In the data rows, 128 means zero.
Some points, each followed by its number:
[150 143 118 102 112 143  59  77 127 152 138 104  97 120] 0
[136 134 118 103 126 159  94  92 129 122 124 120 107 100] 1
[148  64 110 119 175 108 116 147 128 175 107 133 118 170] 2
[ 98  97 103 138 109 136 159 107 102 132 132 135  65 158] 3
[126 168 216 142 225  25  93 103 156 164 170 123 111 211] 4
[138 170  84  91 105 137 148 129 152  84  76 142  95  77] 5
[113 121 168 151 124 171  97 122 123  68  90 101 170  86] 6
[123 138 148  92 148 167  74  92  95 134 124  91 134  78] 7
[159 151 177 113 102 149 139 151  67  55 159 135 106 126] 8
[ 88 109 110 132 123 125 144 117 149 104 138 124 113 127] 9
[174 141 179 121 107 128 136 116  99  77 174 118 111 103] 10
[165 132 195 135 162 111 122 124 157 158 205 107 152  78] 11
[129 134 136 144 115 159 104 134 130  88  96 116 153 104] 12
[ 99 122 125 124  79 127 147 109 105  69 144 143 112 140] 13
[132 138  93  68 121 170  94 103 141 147 115 120 113 118] 14
[192 148 177 104 109 133 102  78  93 103 183  78 100  86] 15
[ 99  95 110 151 160 152 156 101 152 157 137 117  82 165] 16
[113 141 142 147 114 165 105 147 135  74  94 107 170  98] 17
[105 138 111 130  85 136 144 128 141  85 126 131 131 127] 18
[112 113 133 145 161 115 121 123 167 114 118 142 118 138] 19
[169 150 165 111 116 122  96 108 117 128 165 106 133  93] 20
[126 133 141 109 138 165  80 112 132 117 132 111 118  92] 21
[119 138 121 131 165  94 160 131 124 204 136 164 130 128] 22
[117 127 138 105 145 165  87 107 119 121 123 116 121  88] 23
[106 129 149 160 109 162 103 157 127  60  86 110 177 101] 24
[125 121  99 130 164  96 142 139 134 195 115 151  96 161] 25
[123 120  93 128 159 114 165 129 111 201 107 151  95 169] 26
[127  75 103 135 178 127 144 108 147 152 103 140  92 145] 27
[ 84 114 110 156 126 138 143 100 157 116 138 114  80 165] 28
[107  95 117 152 179 149 147 105 163 147 128 126  93 159] 29
[122 144  92  95 134 107 196  84  89 149 120 164 118 138] 30
[ 62 109 106 162  63 148 133 111 135  46 148 102  60 154] 31
[205 148 193  96 114 118 107  69 133 111 201  70 106  80] 32
[124  68 101 122 180 138 147  97 156 155  92 136  99 162] 33
[143 144 109 102 105 158  57  89 108 142 133 104  97 121] 34
[101 118 116 124 134 125 127 120 155 102 127 139 123 124] 35
[132 144  86 118 171 111 162 135 105 196 112 173  95 167] 36
[114 123 151 105 124 108 147 144 100 111 188 126 175 137] 37
[109 164  94 123 153 115 190  95  81 190 116 175  90 159] 38
[111 138  87 115 144 105 203  90  77 160 117 171  99 129] 39
[122  91 105 140 176 124 146 107 159 130 123 140  98 154] 40
[155 144 143 106 111 147  72  81 113 139 145  85 109 103] 41
[127 154  81 106 153 123 173 118  98 182 108 167  92 175] 42
[108 113 142 108 144 185  98 101 108  95 117  97 161  76] 43
[130 144 138 118 115 114  86  97 134 151 145 114 109 126] 44
[115 127 145 106 127 110 151 142  99 118 182 129 168 141] 45
[116 109 122 123 152 136 102 106 146 120 112 125 110 126] 46
[152 156 184 130 117 145 148 151  54  42 153 140  67 131] 47
[127 111 115 106 130 136  72  93 130 141 101 126  88 108] 48
[102 138 109 149 104 137 141 139 160  92 117 133 151 125] 49
[139 141 120  84 119 159  48  83 110 137 121 106 100  89] 50
[197 158 177 108  96 134  88  72 119 108 177  71 116  88] 51
[ 75 118 115 134  86 131 153 113 105  68 165 118 118 140] 52
[100  90 119 139 166 120 133 126 164 126 125 132 109 142] 53
[207 151 213 176  90  78 141 196  65  15 164 146  91  90] 54
[126  93 104 135 165 138 156 112 147 150 113 135  92 167] 55
[136  60  98 135 175  83 146 133 153 143  74 155 105 151] 56
[126 131 168 147 176  79 115 157 155 229 165 149 182 122] 57
[117  72 110 132 175 112 138 115 163 147 108 141  98 147] 58
[124 129 132 120 130 115 142 141 132 120 136 144 148 128] 59
[ 90  93 102 148  86 144 145 111 122  85 141 115  79 146] 60
[ 54  75 104 162  65 153 130  95 114  58 158 111  56 147] 61
[140 132 176 143 159  73 111 174 194 219 184 119 201 107] 62
[ 97 130 105 128 115 132 150 118 153  94 138 130 129 126] 63
[189 147 170 115  99 136 109  87 122 100 170  87 114  93] 64
[141 136 152 126 166  88 143 165 146 225 169 155 180 112] 65
[112 160 131 126  76 150 149 151 137  61 134 121 156 135] 66
[ 96  99 132 119 179 133 113 114 151 128 129 128 106 132] 67
[ 71 108 136 143  58 130 152 120  87  28 189 116 125 144] 68
[134 146  80 136 157 120 167 135 100 198  94 160  77 192] 69
[120  80 118 136 173 110 131 123 176 155 115 136  98 153] 70
[113 116 136 118 145 166  81 111 115 113 112  99 144  88] 71
[ 71 115 165 156 130 147 114 182 109  39  97 127 157  85] 72
[171 134 188 120 134 126 118 118 112 117 184 113 138  97] 73
[145 137 111  93 133  94 178  98 100 166 129 148 146 131] 74
[136 127 176 159 157  67 103 187 199 228 180 129 196 104] 75
[117 124 142 103 147 162  87 107 115 120 127 117 122  89] 76
[ 73 109 144 140  60 132 142 120 103  27 187 119 129 148] 77
[106  97 101 148 133 159 140  96 140 145 133 117  81 164] 78
[ 94 106 116 152 150 143 137 104 162 128 134 123  85 156] 79
[134 148 140 118 181 108 131 170 120 206 154 158 175 128] 80
[137 115 120 102 143 153  73 101 120 129 124 121 105  98] 81
[177 177  98 192  33 139  82 221 185  57  47 128 220 150] 82
[130 132 120 135 175 108 137 139 138 188 135 152 134 133] 83
[148 172 137 168  86 153  84 218 186  54  63 128 187 117] 84
[ 73 120 102 141  88 139 144 113 145  78 150 108  86 150] 85
[103 111 118 137 145 117 134 129 164 105 136 143 107 147] 86
[134 160 114 144 103 152 101 161 152  77  81 136 146 113] 87
[179 162  94 179  15 142  92 206 193  65  42 114 205 140] 88
[175 151 183 126 105 138 142 119  76  49 140 129  72 100] 89
[104  93 121 138 165 118 133 126 162 131 129 129 111 142] 90
[165 149 145 107  94 150  77  83 114 134 142  93 120 101] 91
[144  84 108 122 176  91 137 142 147 159  95 146 115 148] 92
[126  77  99 122 180 137 149 100 151 161  92 138  98 163] 93
[121 143 182 140 118 174  91 131 100  58  77 115 174  82] 94
[152 130 187 110 188  81 107 193 146 210 204 128 236  94] 95
[121 120 125 122 146  98 112 122 148 164 145 120 115 136] 96
[115 143  85 112 150 102 209  88  73 169 114 177 101 127] 97
[102 131 121  98 116 109 164 112  80 112 148 149 119 143] 98
[ 87 153  96 144  81 147 139 156 172  78 111 108 160 109] 99
[ 86 142 114 139  64 133 147 131 135  70 155 118 140 126] 100
[160 151 156 111 100 138  80  78 109 133 179  85 104 114] 101
[172 137 190 127  86 138 134 118  87  50 141 113  61  97] 102
[153 156 181 116 116 134 136 174  64  50 173 129 125 131] 103
[111 144 131 148 108 144 106 149 146  95 107 123 157 115] 104
[103 129 111 139 119 132 132 132 168 105 123 128 139 121] 105
[138 132 124 102 114 163  80  96 116 131 124 101 113  97] 106
[197 144 193 112 119 133 117  88 113 100 186  86 108  84] 107
[ 82 127 129 130  69 124 145 113  98  37 167 120 127 135] 108
[ 92  95  99 139 112 138 159 110 103 132 125 139  66 158] 109
[161 155 157 111  91 125  76  80 123 134 164  85 113 113] 110
[125  87 107 124 174  97 137 116 149 144  95 154  89 155] 111
[174 126 174 130  87 136 110 119  75  48 111 122  97  96] 112
[180 139 181 110 115 139 118  78 111  80 179  90  91  85] 113
[130 163  76 129 156 119 177 127  96 210 102 163  74 191] 114
[167 133 175 137 152  97  95 120 152 174 200  94 142  96] 115
[ 89 152  88 126  72 150 148 142 159  82 120 115 138 127] 116
[143 120 184 137 184  64 117 162 175 206 201 135 185  93] 117
[157 132 158 124  89 147  96 105 110  83 119 104 132  98] 118
[121  78 110 140 163 111 142 132 139 151 116 133 119 149] 119
[122  92 114 137 165 117 138 131 144 151 114 153 110 137] 120
[127  92 106 134 156 128 133 112 129 172 132 122  99 178] 121
[113 115 154 110 134 175  87  89  80 105 124  92 161  89] 122
[112 135  92 104 136 103 183  77  83 140 109 164 105 153] 123
[185 146 193 116 111 136 121  81 106  75 171  92  81  80] 124
[123  97  89 141 138 132 154 121 105 145 121 139  81 166] 125
[211 120 152 100  83 138  31 122  78  53 146 101  50 126] 126
[ 94 150 126 146 101 149 117 158 169  80  98 126 166 110] 127
[ 81 136 100 123  63 127 154 124 127  81 136 117 124 134] 128
[184 153 180 121  98 136 126  99  94  58 146 104  79  89] 129
[119 146 107 119 164 105 188 110 104 189 128 178 119 138] 130
[125  86 104 123 167  93 148 123 141 148  82 152  84 155] 131
[106 103 109 137 169 106 136 132 162 137 128 134 120 153] 132
[142 128 141 111 148  92 148 141 135 189 140 137 185 124] 133
[111 130 183  75 142 201  29  25 137 125  94 112 108  53] 134
[118 137 134 131 159 100 106 154 173 190 146 136 149 127] 135
[146 129 151 108 113 161  74  94 113 116 126  99 140  93] 136
[104 105 109 138 165 109 137 131 162 135 130 132 117 153] 137
[ 96 104  98 123 132 119 157  95 112 114 120 144  83 151] 138
[115 144 142 148 117 168 101 149 137  78  85 107 172  94] 139
[ 87 102 137 148 180 114 128 101 193 117 137 124  98 148] 140
[ 37 101 137 206 230 136  99 132 146 130 117  94  60 145] 141
[124 128  93 135 160 116 168 146 109 187  89 152  83 182] 142
[ 93 123 146 119 141 174  85 103 109 101 112  98 144  89] 143
[133 139 141 137 170  93 149 147 137 211 161 151 155 117] 144
[129 129 123 106 147 115 151 130 100 149 144 156 153 144] 145
[122  86  98 138 157 160 160  97 138 164 114 123  75 168] 146
[131  87  98 140 134 129 122 109 117 163 130 112  88 179] 147
[142 126 165 152  87 152 103 170  84  40  76 115 157 109] 148
[181 139 172 130 111 142 143 120  91  68 153 118  83  97] 149
[ 76  81  34  82  31 172 118 120 131  91 119 116 138 196] 150
[178 145 156 138  89  93  98 191 211 186 123 114 230 106] 151
[145  74 105 132 179  82 121 147 145 160  74 152 118 154] 152
[ 77 101 111 147  81 134 127 113 119  62 148 105  85 156] 153
[119 153 125 136  83 142 125 159 152  87 110 116 170 130] 154
[113 145  90 112 147 105 204  83  89 156 110 175  96 135] 155
[128 133 134 130 122 169  93 123 109  93 107 109 145  91] 156
Which three points above are nearest to each new point by angle? Their numbers follow each, nearest first.
[171 128 145 128 116  77 118 183 186 206 139 123 232 100] 151 62 75
[152 156 178 118 115 136 134 172  70  52 167 128 127 129] 103 8 47
[112 100  95 138 139 142 157 121 112 144 116 142  81 157] 125 109 3
[153 142 158 130 131  98 101 131 152 160 169 109 142 116] 115 11 62
[130 132 127 142 175 111 140 156 147 201 140 153 137 132] 83 144 22
[ 84 156  88 122  71 138 165 145 162  95 135 110 138 116] 116 99 18
[ 91 102 104 140 124 114 139 114 157 112 135 116  99 166] 28 79 9
[143 139  92  91 112  82 199  97 104 158 111 147 143 140] 74 30 123
[158 108 135  99 149 137 234  98  97 132 151 107 144  74] 74 30 97
[ 84 109 116 152 110 145 144 107 156 104 139 111  81 164] 28 85 31
[137 128 144 114 154  93 148 142 131 186 141 137 176 122] 133 65 144
[ 76 120 100 136  93 119 136 103 136 101 137 118 103 156] 85 153 31
[138  67 102 133 170  89 139 129 150 143  79 151 106 146] 56 152 92
[131 136 114 126 169 111 137 137 132 182 111 150  96 160] 25 36 26
[117 108  97 130 139 133 153 120 114 147 124 150  96 166] 125 109 26
[190 139 187 125  84 143 111 119  72  40 104 114  99  90] 112 102 129
[171 128 195 129  86 138 117 146  64  37  77 123 123 100] 112 148 89
[132 136 120 135 178 106 137 140 137 195 135 154 137 131] 83 22 144
[110 113 130 125 164 144  98 109 148 118 121 135 110 122] 46 67 140
[161 131 185 131 133 111 119 153 143 145 162 119 170  88] 11 95 117
[140  79 107 133 174  87 121 147 147 154  77 149 121 150] 152 92 56
[ 84 111 137 146 157 119 113 119 180 109 130 126 118 138] 140 19 53
[144 136 189 119 166  88 119 176 145 177 207 140 222 112] 95 117 62
[147  78 109 124 179  90 135 144 151 160  91 145 114 149] 92 152 56
[148 138 194 115 157  95 117 182 153 176 211 126 221 111] 95 117 62
[138 136 208 105 181  74 125 190 152 187 227 125 241 117] 95 117 62
[115  77  89 154 160 163 175  85 143 182 116 130  76 174] 146 16 55
[147 139 167  99 173  83 130 200 132 209 194 157 229 107] 95 65 80
[129 141 122  79 121 171  94 129 144 134 115 122 112 116] 14 1 50
[ 86 152  80 128  66 141 155 131 147  85 125 113 130 121] 116 18 128
[140 136 175 106 165  92 121 175 145 192 194 140 213 120] 95 117 62
[101 135 124  95 115 108 165 112  77 111 150 149 121 142] 98 123 30
[121 142 123 112 175  97 133 154 126 197 143 159 162 127] 80 144 83
[145 130 145 113 144  96 148 139 129 176 139 136 175 122] 133 65 144
[126 157  85 107 157 124 178 121  86 187 101 171  95 165] 42 114 38
[108 127 147 158 110 160 107 153 121  64  86 114 173 104] 24 17 139
[108 129 151 161 108 165 101 159 123  59  83 111 179  99] 24 17 139
[130 161  79 129 158 118 174 129  98 210 104 163  80 188] 114 69 42
[143 121 180 134 178  68 115 156 169 199 194 134 181  95] 117 62 75
[121  93  87 145 143 134 160 118 108 152 115 140  75 169] 125 146 109
[108 118 146 107 140 192  93 100 104  90 118  93 166  69] 43 143 122
[155 132 162 130 107 154  86 119 118  94 105 122 141 100] 118 94 156
[139 147 101 102 128 100 194  81  91 156 125 159 123 133] 30 74 97
[185 153 175 118 107 145 129 103  89  49 141 103  70  84] 129 149 102
[ 92 136 105 137 115 127 151 126 156 106 126 127 127 127] 63 105 49
[ 99 141 106 130  84 136 146 130 148  87 127 130 135 128] 18 116 100
[126 124 124 120 134 149 102 115 134 112 111 125 136 107] 71 156 23
[137 136 119 106 125 158  94  98 130 121 122 122 111 102] 1 106 50
[115 131 115  90 138 108 162 135  87 134 151 160 139 141] 145 98 30
[147 126 105  99 113  83 173 102 124 170 113 131 156 133] 74 30 133
[ 77 136 116 136 114 135 139 138 180  82 119 116 127 121] 105 49 99
[161 139 173 128  95 160  93 115  95  74 108 107 132 103] 118 112 94
[121 133 107 108 109 107 190  90  97 136 137 159 137 134] 30 123 39
[108 125 105 111 114 120 150 115  96  96 152 136 130 144] 98 52 13
[135 136  96  96 129  93 203  84  85 152 117 168 133 141] 30 74 123
[ 87 157  86 126  62 155 151 145 159  77 119 115 139 125] 116 18 99
[122 147  76  46 118 172  87 106 130 184 101 129  89 123] 14 34 50
[ 88 117 157 129 144 150 104 112 146  97 126 104 138 106] 143 6 43
[138 139 141 150 109 157  97 138 120  84 109 120 148  98] 12 17 94
[175 135 188 141  82 150 127 139  46  30  98 127  66 101] 112 89 102
[119  77 110 142 166 113 139 135 143 150 116 133 116 149] 119 120 58
[147  79 102 117 163 114 129 134 116 192 115 131 113 176] 2 121 25
[149 143 153 123 108 130 137 160 105  82 156 132 152 129] 103 8 54
[ 93 112 131 138 159 118 131 122 167 125 135 138 113 133] 140 53 90
[128 135 108 112 150 105 178 110 111 175 132 164 127 138] 130 97 74
[ 91 126 113 139 138 130 136 117 163 113 128 139 122 127] 35 9 86
[162 152 154 112  94 122  79  78 125 139 166  87 107 118] 110 101 41
[153 149 136 134 112 136 106 163 152 117 107 140 151 114] 84 82 87
[159 138 173 129  96 136 117 147  74  44  94 126 106 113] 112 148 89
[ 81 154  83 123  64 138 169 139 158  89 130 107 130 121] 116 128 18
[139 131 126 122 133 103 101 120 141 151 145 121 125 128] 96 44 115
[158 120 112  94 112  73 167 116 130 171 111 131 176 128] 74 133 145
[ 61 120 113 143 123 139 148 115 170 111 137 114 104 165] 28 9 85
[133 159 109  99 166 104 154 146  96 170 142 171 149 139] 145 130 80
[170 118 215 129  76  99 143 104  64 101 102 128 167 117] 112 118 10
[ 79 121 101 134  88 121 133 100 133 103 138 115 101 155] 85 153 31
[127 136 145 137 121 170  90 118 122  98 103 119 133  91] 156 12 94
[178 138 150  69 177 162 146 153 160 220 140 183 159 150] 80 65 83
[129 135 126 103 145 111 150 133  98 146 146 158 159 143] 145 74 45
[ 88 164 144 148 148 126 120 167 107 181 236 118 216 104] 95 62 117
[ 68 123 116 140 121 139 141 112 165 114 138 112 105 159] 28 85 9
[103  89 117 138 134 123 138 125 140 107 135 129 105 154] 86 28 53
[106 119 166 155 125 173  94 125 125  66  83 101 176  86] 6 94 17
[138 140 120  87 122 157  54  87 112 137 120 109 101  92] 50 106 34
[111  66 100 128 177 112 147 112 155 138 104 143 102 154] 58 27 33
[ 83  79 105 153  97 146 149 110 127  87 143 114  73 153] 60 61 153
[145 133  91  91 121  79 196  96 104 165 110 152 142 146] 74 30 123
[123 135 138 129 160 104 101 151 167 191 147 135 151 124] 135 57 75
[108 148 116 143 123 146 121 136 151 101 111 128 130 121] 127 99 49
[ 62 112 164 159 131 148 112 189 108  35  91 129 161  85] 72 24 17
[179 137 185 123 120 126 146 134  99  84 171 121 108  90] 10 149 89
[112 145 119 146 114 141 123 153 162  89 112 127 151 123] 127 104 49
[197 145 190 112 118 135 119  88 112  99 182  88 107  86] 107 15 64
[129 113 113 116 144 146  93 106 137 130 105 129 107 118] 48 46 81
[151  82 102 126 153 119 117 145 125 181 108 128 119 177] 2 121 152
[162 149 143 107  98 145  87  85 111 138 141  98 122 104] 91 41 110
[127 135 147  97 135 176  64  97  95 126 129 100 130  77] 7 76 23
[ 84  95 104 164 108 151 138  92 147 110 141 110  76 171] 28 78 60
[162 141 171 128  98 154 100 119  95  80 110 111 135 107] 118 112 94
[119  89 109 138 167 118 140 130 144 151 108 156 104 141] 120 58 27
[123 144  70 107 143 115 170 115  86 161 114 161 102 158] 42 38 97
[101 179 175 163 176 216 127 136  86  98 144 161 109  94] 47 94 143
[156 128 195 115 170  83 122 170 155 183 201 129 217  94] 95 117 62
[158 141 139 139 100 141 122 163  88  60 109 131 128 129] 148 112 8
[ 91 103 116 154 147 147 135 101 165 121 134 120  81 156] 79 28 16
[ 73 149 103 123  80 135 152 131 177  73 115 100 125 134] 116 18 99
[141 140 187 108 172  80 120 188 138 188 218 138 234 107] 95 117 62
[121 122  99  82 142 153 105 114 140 151 114 124  96 123] 14 48 81
[185 131 119 146  61  99  91 192 211 164  93 103 234 106] 151 88 82
[165 129 183 134  74 139 128 148  58  27 101 123  88 103] 112 102 89
[ 69 147  82 122  50 148 165 134 156  81 122 109 128 131] 116 128 18
[199 152 197 106 118 117 109  76 134 122 202  67 105  84] 32 107 51
[150 136 151 135  97 144 113 148 111  73 103 125 155 107] 148 94 12
[187 125 138 141  84  87  98 201 213 183 108 112 234 100] 151 75 62
[167 133 198 137 158 116 123 121 150 147 202 106 142  77] 11 115 73
[124 132 183 162 115 169 101 141  96  56  67 124 167  99] 94 6 148
[116 112 104 130 144 126 158 128 124 146 123 149  90 156] 125 142 55
[137 137 144 119  98 152  82 104 126 115 125 110 135 101] 136 91 118
[122  96  92 144 140 137 154 119 109 148 114 138  81 162] 125 146 109
[145 138 179 102 166  85 114 183 147 195 201 146 223 112] 95 117 62
[170 141 173 120 108 130 129 113 101  82 171 117 110 104] 10 124 149
[134 133 133 137 172  94 148 143 136 208 149 153 146 122] 144 83 65
[140 137 217 117 179  79 109 191 146 178 241 139 250 115] 95 117 62
[154 133 165 116  99 164  86 112 103  87 121 104 136  92] 118 136 156
[135 136 119 122 183 109 133 147 135 196 138 154 143 130] 83 80 144
[121 154 102 101 128  90 209  79  79 140 122 171 128 130] 30 155 97
[154 137 142 115 102 146  98 111 117  94 126 118 133 101] 118 136 91
[136 149 153 111 153  90 131 174 109 167 174 148 202 116] 95 80 65
[174 141 172 131 105 144 144 118  91  60 156 117  80  97] 149 89 102
[135 142  86 117 170 111 165 131 101 201 112 175  96 173] 36 114 42
[ 57 106 105 170  58 146 136 110 135  38 151 100  56 158] 31 153 85
[158  54 112 117 187  87 126 153 117 191  93 140 112 165] 2 92 152
[152 145 118  98 108 146  53  73 126 148 139 102  97 117] 0 34 41
[ 78 123 129 129  66 121 150 104  92  34 176 120 123 136] 108 68 77
[130 160 113 143 100 153 105 161 154  77  83 134 148 114] 87 84 104
[161 130 172 118  77 139 122 134  73  38 105 124 104 100] 112 102 89
[127 149  65  59 123 178  84 104 134 173 101 132  91 125] 14 34 1
[ 97 107 129 133 159 121 106 117 174 108 146 125 110 128] 140 67 19
[129 155 109 101 163 106 153 144 100 165 142 167 147 138] 145 130 80
[ 96  98 111 150 158 150 154 103 154 151 135 117  87 161] 16 29 79
[171 128 173 123  89 148 111 117  83  68 111 107 119  91] 112 118 129
[152 152 170 114 101 149 140 150  76  58 156 133 109 125] 8 103 47
[121 143  92  94 132 108 199  80  89 148 118 164 117 137] 30 155 123
[164 140 176 131  91 159  95 117  94  71 107 106 134 104] 118 112 94
[123 137 137 130 163  97 103 157 172 199 149 139 151 127] 135 57 75
[ 76 117 148 139 155 130 118 124 169  86 128 112 136 111] 35 140 105
[181 146 174 122 104 135 125 101  97  67 143 106  82  96] 129 149 102
[ 87 104 112 154 142 124 138 116 168 128 139 124 101 152] 79 28 140
[159 130 173 131 137 111 114 134 135 144 181 113 169  88] 11 115 73
[169 134 135 137 110  79 114 183 206 192 124 123 220 105] 151 75 62
[138  62  96 137 175  89 142 130 153 141  81 144 103 150] 56 92 152
[112 118 152 111 138 178  82  95  81 112 122  93 158  93] 122 143 43
[155 127 105  95 119  77 176 101 124 181 109 134 163 132] 74 133 30
[132 139 145 126 120 161 104 112 117 112 112 113 141  90] 156 136 43
[ 91 128 150 117 137 177  78 103 106  95 113  94 149  82] 143 71 43
[165 136 167 121  94 148 103 110 101  78 104 111 130 103] 118 112 129
[150 118 180 142  95 144 108 151  84  38  79 127 139  89] 148 112 94
[ 73 120  97 136  87 119 138 101 134 100 139 117 101 159] 85 153 31
[ 84  88  96 149  86 143 144 108 127  91 141 113  83 149] 60 61 153
[113  98  90 139 141 138 164 122 113 150 118 146  72 164] 125 109 3
[106 100 110 143 128 121 148 116 144 115 128 127 114 140] 9 28 86
[120 144 180 102 143  92 122 170 132 153 208 130 209 119] 95 117 37
[174 129 178 144  63 141  48  70  45  69  73  20 120  53] 118 136 112
[140 127 161 149  89 153 103 167  89  45  78 114 155 110] 148 24 94
[ 76 169  79 134  57 149 167 142 164  83 120 108 146 120] 116 99 18
[121  89 103 143 178 123 152 109 161 130 124 141  99 158] 40 58 55
[132 157 109  92 160 105 160 150  95 180 143 167 151 132] 145 80 130
[123 122 125 121 145  96 112 122 145 169 144 119 115 137] 96 135 25
[153  71 105 125 178 110 123 155 113 192 105 137 119 170] 2 92 152
[ 85 137  94 115  69 129 154 110 152  91 122 112 123 137] 128 18 116
[173 137 179 125 123 127 115 126 120 113 172 112 145 101] 73 20 107
[127 116 114 111 148 136  95  94 128 133 116 126  89 110] 48 81 46
[168 131 198 137 163 113 121 118 159 157 206 103 147  73] 11 115 73
[188 159 173 100  95 134  86  72 111 117 180  69 108  90] 51 15 64
[129 144 137 122 113 117  88 103 135 143 141 115 115 125] 44 110 0
[ 96  91  96 166 125 160 154  92 131 148 123 107  60 186] 78 16 146
[101 138 111 148 107 136 139 139 161  91 118 132 150 124] 49 99 105
[112  92 109 120 163 115 121 115 156 131 110 127 104 125] 58 53 70
[ 72 144  99 139  90 144 136 140 171  85 107 110 144 109] 99 116 49
[ 92 120 125 135  75 130 156  99 103  68 134 124 114 139] 13 52 108
[150 137 150 136  92 150 112 147 106  60  98 124 150 109] 148 94 12
[128 149 138 110 207 102 112 157 141 231 155 160 170 124] 80 144 65
[ 94 122 146 119 140 174  85 102 109 102 113  97 144  89] 143 71 43
[129 162 134 103 187 102 137 188 117 202 154 167 186 125] 80 65 144
[ 82 137  86 113  61 134 158 105 150  80 117 110 118 139] 128 18 116
[123 120 123 123 148  98 116 123 144 168 140 122 114 138] 96 25 135
[161 130 179 136  76 141 126 149  65  30 100 123  95 103] 112 102 89
[139 166 130 115 186 104 119 167 139 218 137 162 172 130] 80 65 144
[ 95 106 123 150 149 142 133 109 163 126 142 122  94 152] 79 28 29
[131 145  84 120 172 109 167 135 101 201 110 173  91 173] 36 114 69
[122 115 126 117 162 140 104 112 152 125 114 136 110 114] 46 67 48
[119 122 125 123 143  99 115 122 148 162 144 119 116 137] 96 135 25
[126 152  89 108 151 127 167 117  97 173 108 161  99 167] 42 114 38
[144 138 149 123 155  83 150 152 151 217 169 144 190 102] 65 133 144
[ 99 138 106 129  84 135 147 126 145  89 129 131 132 128] 18 116 128
[169 135 183 126  90 138 131 116  91  57 138 114  65  98] 102 89 129
[122 135 143  95 139 178  60  96  96 131 129 100 132  76] 7 76 23
[120 161 116 154  74 138 129 154 156  84 102 118 168 123] 154 99 88
[153  73 107 121 168 112 126 143 118 187 103 129 108 167] 2 92 152
[ 97 118 131 120  88 123 149 105 102  78 156 143 111 137] 13 108 52
[167 157 159 108  89 121  73  75 122 139 170  83 109 114] 110 101 91
[101 132 109 130 114 130 146 122 155  99 138 130 134 125] 63 105 18
[ 96 116  96 115 128 114 151  98  96 108 126 142  98 139] 138 123 98
[141 140 183 110 169  80 121 186 140 189 212 138 231 107] 95 117 62
[112 158 134 124  82 145 148 152 136  67 141 121 161 134] 66 154 100
[146 143 158 128 118 100  95 169 170 161 138 124 177 104] 151 75 62
[156 127 195 123 180  72 111 189 148 202 211 132 241 101] 95 117 62
[135  67 102 134 177  83 143 135 153 151  81 156 111 147] 56 92 152
[ 81 112  98 119 116 121 161  96  93 106 135 147 102 144] 138 98 109
[137 166 133 108 200 100 123 163 134 233 146 165 168 128] 80 83 144
[174 138 138 137 104  76 113 189 211 198 124 122 231 101] 151 75 62
[166 150 161 109 114 124 100 103 114 122 160 106 129  97] 20 51 15
[138 128 122 104 118 164  78  95 117 134 121 101 108  98] 106 50 1
[127 134 109 113 149 108 169 109 113 171 131 160 125 136] 130 97 38
[135 133 114 115 151 140 116 127 134 139 111 138 124 129] 14 93 46
[152 139 194 114 153  99 115 172 149 168 208 123 211 109] 95 117 62
[125 122 102 129 161 103 136 137 134 188 116 148  97 155] 25 26 36
[184 157 171 101  96 135  86  74 112 117 176  73 110  91] 51 15 64
[134 122 152 130 172  93 113 155 157 199 154 148 160 119] 57 65 117
[131 144 182 121 105 133 139 174  88  61 192 125 154 139] 103 8 37
[176 152 131 137  75 105  93 182 191 141 111 117 203 112] 151 88 82
[138 131 126 101 118 169  75  93 113 131 120  97 113  92] 106 50 1
[151 142 158 124 106 133 131 167 107  76 160 128 154 129] 103 8 54
[145 135 167 138  87 152 115 137  95  54 104 111 140 104] 148 112 118
[163 136 166 121 102 144 104 114 104  90 108 114 134 104] 118 112 129
[123 138 123 130 159  97 154 127 123 197 138 158 129 127] 22 83 144
[126 111 119 106 130 140  72  93 126 137 103 123  95 106] 48 81 50
[161 106 135  99 150 140 241  91  98 131 150 103 141  70] 74 30 97
[110  68 111 136 178 114 139 106 169 144 108 138  92 146] 58 70 27
[126 145  88 119 173 111 152 133 103 194 117 166 118 155] 36 26 42
[140 121 183 119 168  80 119 187 151 203 204 135 221  96] 95 117 62
[153 123 188 123 180  74 113 183 149 197 201 134 229 105] 95 117 62
[133 128 150 137 195  79 111 151 155 222 163 148 168 119] 57 65 144
[ 73 125 126 161 127 130 137 115 178 104 140 114  99 160] 28 79 86
[ 79 111 113 148 125 132 138 117 162 108 140 114  83 161] 28 79 85
[122 123 103  97 150 161  78  95 119 135 117 127  93  86] 81 1 48
[ 68 117 107 134  81 133 155 107 103  61 161 116 111 142] 52 108 68
[136 131 136 112 140  96 150 142 137 180 139 134 180 124] 133 65 144
[122 124 107  99 145 158  84  99 120 130 122 127  99  91] 81 1 50
[118 145 185 102 145  86 125 178 132 154 215 133 218 121] 95 37 117
[214 157 224 179  83  70 139 205  58   1 168 148  93  83] 54 103 8
[122 151  76  49 120 171  90 108 129 191 103 131  90 126] 14 34 50
[138 154 139 104 168  95 136 179 122 192 166 160 187 127] 80 65 95
[135 136 200 117 163  76 128 189 147 176 229 137 247 109] 95 117 62
[122  82  95 149 155 162 168  85 140 176 119 126  79 168] 146 16 55
[122 153 123 135  81 142 127 155 154  84 104 118 171 132] 154 127 88
[101 123 104 127 120 128 147 120 152 100 133 132 128 129] 63 9 35
[129 162 121 113 202 119 132 154 129 240 123 168 144 141] 83 80 22
[153  79 108 134 161 117 118 165 123 183 100 138 126 168] 2 152 92
[137 134 145 127 149  89 148 149 148 206 167 140 178 108] 65 144 133
[152 151 150 150  98 116  99 169 176 151 129 128 195 115] 151 75 62
[123 103  99 138 143 135 158 119 111 146 118 138  77 155] 125 146 109
[141 132 124 103 114 164  77  99 118 132 119 101 114  96] 106 50 1
[113 130 176  80 141 203  34  30 137 124  95 115 113  59] 134 23 76
[128 158 115 116 200 120 137 150 128 235 115 168 133 147] 83 22 80
[172 137 181 136 146  99  89 117 151 171 207  89 142  92] 115 11 20
[154 134 172 132 139 113 111 144 137 140 172 111 156  89] 11 115 73
